[72 68 106 45 82]
[44 44 121 84 69]
[70 74 115 70 76]
[60 60 139 81 61]
[148 112 68 97 144]
=>
[68 106]
[44 121]

[39 42 141]
[100 165 136]
[110 140 86]
[133 151 103]
=>
[42 141]
[165 136]

[42 52 142]
[97 93 125]
[73 136 38]
=>
[52 142]
[93 125]

[76 74 79 144]
[60 152 118 69]
[86 72 115 117]
[110 134 135 129]
=>
[74 79]
[152 118]

[136 64 81 108]
[113 103 105 106]
[41 126 114 149]
[39 105 94 70]
[59 134 123 57]
=>
[64 81]
[103 105]

[95 124 137 72 120]
[69 48 54 89 125]
[127 125 112 127 68]
=>
[124 137]
[48 54]

[128 96 93 93 99]
[145 102 102 124 100]
[75 100 101 157 101]
[98 99 97 95 99]
=>
[96 93]
[102 102]

[120 93 120 123]
[76 79 89 45]
[79 169 104 129]
[131 97 101 100]
=>
[93 120]
[79 89]
---
[89 96 98 112 86 117 90 124 127 104]
[156 87 46 83 91 114 118 116 99 114]
[84 97 139 133 96 88 80 92 100 101]
[109 115 115 80 72 97 98 106 133 122]
=>
[96 98 112 86 117 90 124 127 104 89]
[87 46 83 91 114 118 116 99 114 156]
[97 139 133 96 88 80 92 100 101 84]
[115 115 80 72 97 98 106 133 122 109]

[107 99]
[61 86]
[128 93]
[49 66]
[105 99]
[55 88]
[131 92]
=>
[99 107]
[86 61]
[93 128]
[66 49]
[99 105]
[88 55]
[92 131]

[86 81 60 86 137 112 126 103 127 69 128 76 48 101 76]
[80 70 62 96 147 114 98 119 111 70 116 53 63 105 76]
[82 80 84 98 150 124 127 106 109 91 117 53 57 112 87]
[74 88 79 85 146 111 103 119 101 81 125 68 52 108 94]
[78 90 77 85 144 114 108 103 105 79 131 87 49 113 95]
[76 83 79 97 139 119 107 108 110 84 128 76 64 111 93]
=>
[81 60 86 137 112 126 103 127 69 128 76 48 101 76 86]
[70 62 96 147 114 98 119 111 70 116 53 63 105 76 80]
[80 84 98 150 124 127 106 109 91 117 53 57 112 87 82]
[88 79 85 146 111 103 119 101 81 125 68 52 108 94 74]
[90 77 85 144 114 108 103 105 79 131 87 49 113 95 78]
[83 79 97 139 119 107 108 110 84 128 76 64 111 93 76]

[70 94 85 125 110 127 110 87 84 84 85]
[117 70 50 102 83 125 92 111 125 95 123]
[74 115 127 95 90 113 110 106 99 82 70]
[85 110 110 94 85 111 109 103 103 82 79]
[101 95 107 109 45 107 138 77 80 129 113]
[105 107 85 106 115 109 109 75 107 78 99]
[101 110 116 104 123 79 106 82 84 113 101]
[112 100 110 76 74 92 81 125 114 115 107]
=>
[94 85 125 110 127 110 87 84 84 85 70]
[70 50 102 83 125 92 111 125 95 123 117]
[115 127 95 90 113 110 106 99 82 70 74]
[110 110 94 85 111 109 103 103 82 79 85]
[95 107 109 45 107 138 77 80 129 113 101]
[107 85 106 115 109 109 75 107 78 99 105]
[110 116 104 123 79 106 82 84 113 101 101]
[100 110 76 74 92 81 125 114 115 107 112]

[106 131 143 48]
[105 127 74 74]
[84 94 102 134]
[78 114 111 96]
[83 99 100 129]
[71 123 110 114]
[126 70 78 109]
[109 87 154 75]
[154 69 146 99]
[109 72 135 114]
=>
[131 143 48 106]
[127 74 74 105]
[94 102 134 84]
[114 111 96 78]
[99 100 129 83]
[123 110 114 71]
[70 78 109 126]
[87 154 75 109]
[69 146 99 154]
[72 135 114 109]

[48 101 108 47 103]
[53 99 95 96 71]
[54 120 98 74 72]
[159 78 92 136 118]
[83 40 73 102 105]
[114 79 77 102 104]
[74 68 71 88 86]
=>
[101 108 47 103 48]
[99 95 96 71 53]
[120 98 74 72 54]
[78 92 136 118 159]
[40 73 102 105 83]
[79 77 102 104 114]
[68 71 88 86 74]

[124 96 127 161 82 72 108 106 72 118]
[63 112 87 131 77 53 72 142 87 72]
[84 121 77 91 88 68 86 46 66 75]
[134 163 95 99 72 87 78 109 126 127]
[132 72 98 66 96 61 98 127 109 129]
[81 103 87 124 120 54 67 42 99 135]
[47 115 103 162 76 102 93 90 105 87]
[127 65 59 120 101 91 51 120 64 71]
=>
[96 127 161 82 72 108 106 72 118 124]
[112 87 131 77 53 72 142 87 72 63]
[121 77 91 88 68 86 46 66 75 84]
[163 95 99 72 87 78 109 126 127 134]
[72 98 66 96 61 98 127 109 129 132]
[103 87 124 120 54 67 42 99 135 81]
[115 103 162 76 102 93 90 105 87 47]
[65 59 120 101 91 51 120 64 71 127]

[108 71 43]
[96 84 66]
[98 87 110]
[85 77 80]
[92 75 91]
=>
[71 43 108]
[84 66 96]
[87 110 98]
[77 80 85]
[75 91 92]
---
[125 130 110 113 108 82 112 120 104 105 80 119 123 106 122 70]
[92 77 60 100 111 114 111 96 83 124 86 97 85 103 87 101]
[110 81 62 90 108 49 78 102 96 105 84 124 141 117 138 59]
[124 154 106 114 108 88 106 119 95 95 84 96 135 119 116 69]
[103 86 61 96 105 120 110 89 79 143 100 103 78 122 99 110]
[75 96 109 109 95 99 97 93 97 102 95 86 110 109 97 101]
=>
[125 130 110 113 108 82 112 120 104 105 80 119 123 106 122 70]
[110 81 62 90 108 49 78 102 96 105 84 124 141 117 138 59]
[103 86 61 96 105 120 110 89 79 143 100 103 78 122 99 110]

[162 142 140 128 128 74 105 141 162 140 148 157 121 132]
[49 91 85 89 53 109 101 82 58 64 71 61 77 64]
=>
[162 142 140 128 128 74 105 141 162 140 148 157 121 132]

[118 102 91 114 110 85 105 73 79 74 94 107 118 110 135 68]
[127 117 99 122 95 82 77 66 75 127 77 86 120 87 93 83]
[80 90 85 103 82 96 108 90 120 150 121 71 61 97 64 81]
[137 85 117 81 76 69 109 106 109 96 106 56 88 116 124 127]
[100 117 65 100 88 87 122 94 71 116 105 65 52 102 128 101]
[102 105 74 138 120 87 117 94 140 91 123 42 110 107 106 117]
=>
[118 102 91 114 110 85 105 73 79 74 94 107 118 110 135 68]
[80 90 85 103 82 96 108 90 120 150 121 71 61 97 64 81]
[100 117 65 100 88 87 122 94 71 116 105 65 52 102 128 101]

[89 92 73 96 74 103 137 50 93 64 102 113 90 120]
[80 46 57 83 59 60 133 70 98 76 126 96 81 125]
[141 130 141 134 130 128 108 92 72 117 78 125 130 66]
[121 43 90 123 61 94 133 59 58 99 111 133 125 70]
=>
[89 92 73 96 74 103 137 50 93 64 102 113 90 120]
[141 130 141 134 130 128 108 92 72 117 78 125 130 66]

[85 158 112 66 92 94]
[122 65 103 139 117 112]
[136 124 101 117 122 63]
[112 114 73 70 123 125]
[102 147 111 86 99 71]
=>
[85 158 112 66 92 94]
[136 124 101 117 122 63]
[102 147 111 86 99 71]

[126 77 105 89 106 102 116 107 90 61 162 115 95 98 84]
[80 88 105 86 115 96 116 99 84 82 55 109 57 95 100]
[127 85 108 93 87 100 119 115 93 67 150 113 95 88 84]
[126 114 111 93 136 94 124 102 114 85 101 80 97 93 93]
[91 95 95 101 152 111 96 50 84 115 98 114 98 101 63]
[124 84 107 93 87 98 119 119 92 61 155 115 96 87 84]
=>
[126 77 105 89 106 102 116 107 90 61 162 115 95 98 84]
[127 85 108 93 87 100 119 115 93 67 150 113 95 88 84]
[91 95 95 101 152 111 96 50 84 115 98 114 98 101 63]
---
[81 75 39 168 82]
[166 65 102 51 135]
[63 157 154 112 97]
[72 128 131 104 98]
[48 154 130 145 83]
=>
[166 65 102]
[63 157 154]

[54 145 125]
[66 145 148]
[112 155 134]
=>
[66 145 148]
[112 155 134]

[135 50 110 135]
[128 80 118 33]
[48 135 128 97]
[149 85 34 138]
[114 79 143 35]
=>
[128 80 118]
[48 135 128]

[97 90 100 96]
[103 90 94 99]
[52 144 28 53]
[93 101 108 93]
[99 103 108 97]
=>
[103 90 94]
[52 144 28]

[73 28 113]
[100 99 99]
[102 98 99]
[101 102 101]
=>
[100 99 99]
[102 98 99]

[60 37 157]
[124 122 88]
[78 89 96]
=>
[124 122 88]
[78 89 96]

[83 75 115 90]
[65 75 91 90]
[108 98 80 90]
[52 67 42 90]
=>
[65 75 91]
[108 98 80]
